87; 64; 44; 62 -> 44
160; 73; 99; 88 -> 99
127; 85; 150; 52 -> 150
85; 95; 105; 151 -> 105
64; 145; 55; 66 -> 55
66; 152; 69; 50 -> 69
---
113; 39; 139; 46; 58; 105 -> 113
155; 79; 107; 105; 77 -> 155
89; 156; 88; 76 -> 89
112; 105; 86; 106; 41 -> 112
138; 117; 156; 139 -> 138
117; 100; 57; 98; 148 -> 117
80; 159; 79; 120; 49 -> 80
---
51; 84; 79; 106; 90 -> 106
67; 64; 160; 101; 55 -> 101
127; 116; 54; 81; 122 -> 81
116; 91; 79; 82; 150 -> 82
42; 124; 92; 93; 157 -> 93
146; 125; 93; 149; 152 -> 149
105; 45; 90; 75; 141 -> 75
103; 157; 144; 89; 140 -> 89
62; 118; 97; 65; 152 -> 65
---
[[90, 100, 83, 100, 39],
 [96, 106, 97, 99, 97],
 [122, 137, 113, 82, 93]] out 96

[[151, 94, 102, 104],
 [124, 81, 97, 102]] out 124

[[161, 138, 150, 119, 109, 85, 113],
 [118, 44, 118, 52, 114, 124, 135]] out 118

[[138, 103, 131, 129],
 [49, 112, 123, 90],
 [68, 94, 69, 58]] out 49

[[79, 107, 119, 80, 85],
 [139, 45, 38, 122, 127]] out 139

[[118, 109, 102, 115, 102],
 [101, 145, 104, 101, 117]] out 101

[[92, 148, 92, 152, 102, 124],
 [83, 105, 62, 56, 85, 80]] out 83
---
129; 109; 80; 43; 92; 128
129; 123; 123; 50; 44; 125
118; 107; 86; 49; 85; 123
| 86

149; 72; 67; 131 | 67

112; 54; 62; 99; 108; 88; 114 | 62

68; 113; 155; 118; 84; 144 | 155

97; 78; 146; 132; 89; 93 | 146

127; 66; 152; 85; 76; 89; 157
102; 100; 98; 94; 97; 94; 97
| 98
---
159; 128; 118; 105; 112; 101 Answer: 101
131; 51; 77; 124 Answer: 124
107; 100; 73; 50; 101 Answer: 101
80; 144; 112; 99; 118; 160 Answer: 160
102; 56; 75; 39; 134 Answer: 134
161; 129; 84; 108; 127; 125; 87 Answer: 87
90; 45; 61; 94; 97; 104; 138 Answer: 138
100; 108; 153; 87; 95; 91 Answer: 91
99; 117; 111; 156; 120 Answer: 120
---
[[113  94  48  88]
 [112  98 109  84]
 [119  99  69 122]] Answer: 122, 48

[ 62 144 159 119  56 142] Answer: 159, 56

[158 138 127  75] Answer: 158, 75

[[ 98 104  77  80]
 [114 105 100  52]
 [100 108 110 106]] Answer: 114, 52

[ 79 112  97  77  50  87] Answer: 112, 50

[[ 98  72 110 146 115]
 [101  76 100 115 102]
 [100  76  95 106 100]] Answer: 146, 72

[ 43 133  74  76  47 114  49] Answer: 133, 43

[[ 89  99 148  95 119 107]
 [ 97 111  83 100 113 105]
 [ 80 102 128  77  94 114]] Answer: 148, 77

[ 86 153  41 104] Answer: 153, 41

[ 96 104  49  63] Answer: 104, 49
---
110; 117; 122; 75; 100; 75
87; 94; 119; 85; 99; 83
99; 127; 153; 73; 105; 86
value 99

138; 97; 89; 48; 147; 126
139; 99; 82; 46; 145; 105
137; 101; 99; 48; 141; 95
value 137

152; 65; 64; 53; 155; 143; 68
77; 155; 151; 157; 80; 80; 151
94; 109; 109; 114; 81; 98; 97
value 94

79; 114; 99; 76; 105; 91
95; 85; 101; 144; 116; 77
100; 100; 90; 70; 82; 108
value 100

154; 48; 130; 54; 155; 101
70; 133; 83; 126; 67; 102
138; 50; 117; 63; 151; 99
value 138

91; 102; 129; 97; 117
101; 92; 48; 106; 76
102; 125; 154; 101; 122
value 102

91; 63; 124; 69; 117
91; 131; 49; 79; 46
104; 140; 41; 123; 69
value 104

71; 49; 111; 103; 86
93; 128; 59; 83; 127
93; 104; 111; 106; 70
value 93
---
60; 107; 62; 108; 77; 147 | 147
96; 100; 52; 107; 101; 95 | 95
143; 90; 80; 54; 99; 163 | 163
127; 42; 64; 137 | 137
55; 65; 98; 101; 95; 88 | 88
70; 79; 151; 89; 126; 92; 109 | 109
115; 80; 147; 130; 75 | 75
83; 75; 118; 51 | 51
---
((71, 131, 42, 119, 111), (128, 45, 151, 64, 71), (86, 98, 79, 102, 99))	79
((106, 84, 140, 110), (75, 151, 117, 121), (99, 87, 116, 107))	116
((78, 150, 92, 98, 84, 89), (97, 95, 103, 83, 111, 109), (113, 64, 88, 91, 114, 87))	88
((104, 142, 133, 104), (102, 149, 135, 120), (103, 144, 133, 103))	133
((130, 51, 132, 51, 129, 64, 122), (82, 153, 76, 160, 73, 147, 88), (123, 51, 127, 52, 129, 62, 122))	127
((53, 63, 56, 94, 86, 61), (140, 56, 113, 124, 87, 69), (86, 83, 90, 81, 82, 72))	90
